One turn moves each row of this set onto another row. After a few examples, where does it send each row asked below?
rik: [-0.50  0.87 -0.39 -2.12 -1.63 -3.54  1.56 -0.45  0.40  1.38 -0.42  1.70
  0.69  1.10  1.99  3.12 -1.72  0.38 -1.42]
bota: [-0.44  2.03  0.57 -4.21 -1.35 -0.61 -0.21  0.33 -0.68 -0.07 -0.99  1.09
  2.86  0.16 -0.48  0.87 -1.70 -2.51 -1.20]
vef: [-0.50 -1.16  1.54 -2.18 -3.63 -3.32  1.06  0.83  0.93  0.96  0.22 -0.21
  0.14  0.82 -1.89 -0.14  0.41 -0.96 -1.75]
fas: [-0.31 -0.53  1.79 -2.18 -2.05 -3.68  2.17  1.04  0.95  0.28 -0.21 -0.93
 -0.63  0.01 -1.65  1.42  0.36 -1.04 -0.80]
vunit: [-0.71 -1.47  1.06 -2.52 -2.70 -4.39  1.56  0.69 -1.19 -1.07  0.32  0.90
  0.36  1.52 -0.68  0.18 -1.80  0.96 -2.55]
Luz: [-0.96  0.43 -1.06 -3.89 -3.29 -0.28  1.97  0.00 -0.13  0.01 -1.58  0.54
  1.12 -1.03 -1.46  0.35 -0.60 -1.66 -0.42]
gito: [ 1.22  1.28 -1.11 -3.60 -0.91 -1.01 -0.55  0.28 -0.03 -0.34 -0.71  2.23
  1.36  0.53 -2.14  1.29 -2.05 -2.53 -0.90]
Bimiz: [ 1.42  0.60 -0.73 -2.42 -3.59 -1.81 -0.79 -0.10  0.71  0.80 -0.42  0.10
 -0.20  2.82  1.94  1.86 -0.81 -0.10 -1.82]
mebi: [ 0.20 -0.74  2.24 -2.29 -1.16 -1.79 -1.73 -2.88 -0.68 -0.46 -2.69 -0.68
  1.12  0.64 -1.71  2.31 -2.05  0.61 -1.97]
Nobur: [-1.29  0.91 -0.39 -2.45  0.26 -1.20  1.77  0.16 -0.86  1.32  0.63  1.15
  1.85  0.99 -1.34  0.35 -1.84  1.24 -1.98]
kir: [-0.29  0.41  0.61 -2.21 -0.63 -3.54  0.68 -1.94  1.66  0.16 -3.35  0.85
  1.02  0.90  1.21  1.41 -3.25  0.50 -0.16]
vafam: [-1.96  0.09  0.87 -2.95 -0.99 -1.08 -0.62  0.38 -1.15  0.31  0.76 -1.46
  0.95  2.04  0.08 -0.12  0.29 -0.33 -2.17]
bak: [-0.35 -1.96  1.31 -1.78 -1.71 -1.43  0.01 -2.48 -0.87  2.31 -0.73  2.45
  0.38  0.86 -2.02 -0.13 -0.96  0.71 -0.87]
Belon: [-1.02 -0.55 -1.89 -2.50  0.19 -3.51  1.22 -0.23 -0.49 -0.25  1.23  0.56
 -0.72  1.84 -2.13  1.64 -0.91 -1.11 -0.76]
nam: [ 1.14 -0.19 -0.05 -2.41 -2.83 -2.23 -1.36 -1.89  1.93  0.08 -3.00  0.25
  0.60  2.64  0.76 -0.20 -2.72  0.16 -0.96]
fudu: [-0.16 -1.91  1.36 -3.30 -1.23 -2.76 -1.97 -3.14  0.62 -0.79 -0.92  0.28
 -0.02  1.72 -2.81  1.20 -2.45  0.71 -0.62]
Pefo: [-1.42 -0.62  1.15 -2.85 -3.61 -0.88  0.90 -1.77 -0.87  2.84 -1.81  0.03
  1.36  2.03  1.33  0.53 -0.83 -1.03 -0.68]
Lav: [ 0.42 -0.66  1.27 -2.80 -2.53 -3.45  1.28  0.99 -1.19 -2.33 -0.26 -1.22
 -0.87  1.90 -0.14  1.00 -1.04  0.21 -1.55]
kelim: [ 0.84  1.09  0.06 -3.79 -1.25 -1.73 -0.17 -1.11  1.39  0.91 -3.40 -0.62
 -0.33  2.04  0.06  2.42 -3.50  0.65 -0.52]
lom: [ 1.74 -1.20 -0.39 -1.43 -0.82 -1.44  1.15 -1.07  0.27  1.91 -1.79  1.10
 -1.60  1.39 -0.98  2.88 -1.56 -0.22  0.38]
Lavur: [ 0.05  1.17  2.14 -2.87 -1.07 -0.96 -1.03 -2.65 -1.99 -0.82 -0.06  0.61
  1.00 -0.30 -1.09  1.37  0.14  1.06 -1.35]
zubem: [-1.90 -0.87  2.34 -4.17 -1.34 -3.03 -0.57 -3.60 -0.09 -1.04 -1.54 -1.11
  0.83  1.27 -0.87  1.60 -2.05 -0.13  0.00]
Musuk: [ 0.15 -0.04 -0.78 -3.05 -2.13  0.47  0.83  0.81  0.24  0.33 -1.36  1.07
  0.43 -1.43 -2.37  0.67 -0.77 -0.33 -0.97]
disi: [ 0.12 -0.09  1.29 -3.15 -1.83 -1.27  1.36 -2.93 -1.33 -0.07 -1.89 -1.24
 -1.04  1.33 -0.39  1.43  0.09 -1.68  1.68]
Mokag: [ 0.49  1.53 -1.88 -3.47 -1.71 -0.61  1.19 -0.33 -0.64 -0.57  0.16 -1.61
  0.14  3.03 -1.15  0.38 -0.84 -1.23 -0.64]
nafef: [-0.67 -0.79  0.02 -2.97 -2.78 -3.54 -0.31 -4.25 -0.80 -0.79 -2.44 -0.05
  1.18  1.46 -2.24  2.05 -2.49 -1.21 -1.10]
fuzo: [ 0.24  0.72 -0.76 -3.42 -2.58 -2.83  0.10 -3.85 -1.70 -1.30  0.48  1.46
  0.34  0.80 -2.34  1.27 -0.31 -0.68 -0.48]
Tup: [-0.88  0.37 -0.40 -4.02 -2.69 -2.49 -0.14 -1.82  1.22  2.11 -2.90  0.78
  1.35  2.34 -0.12  0.92 -4.04  0.56 -1.39]

disi moves to lom
kelim moves to fudu
rik moves to Lavur
Where do these go?
fas moves to Musuk
nam moves to nafef
Belon moves to Nobur
vunit moves to bota

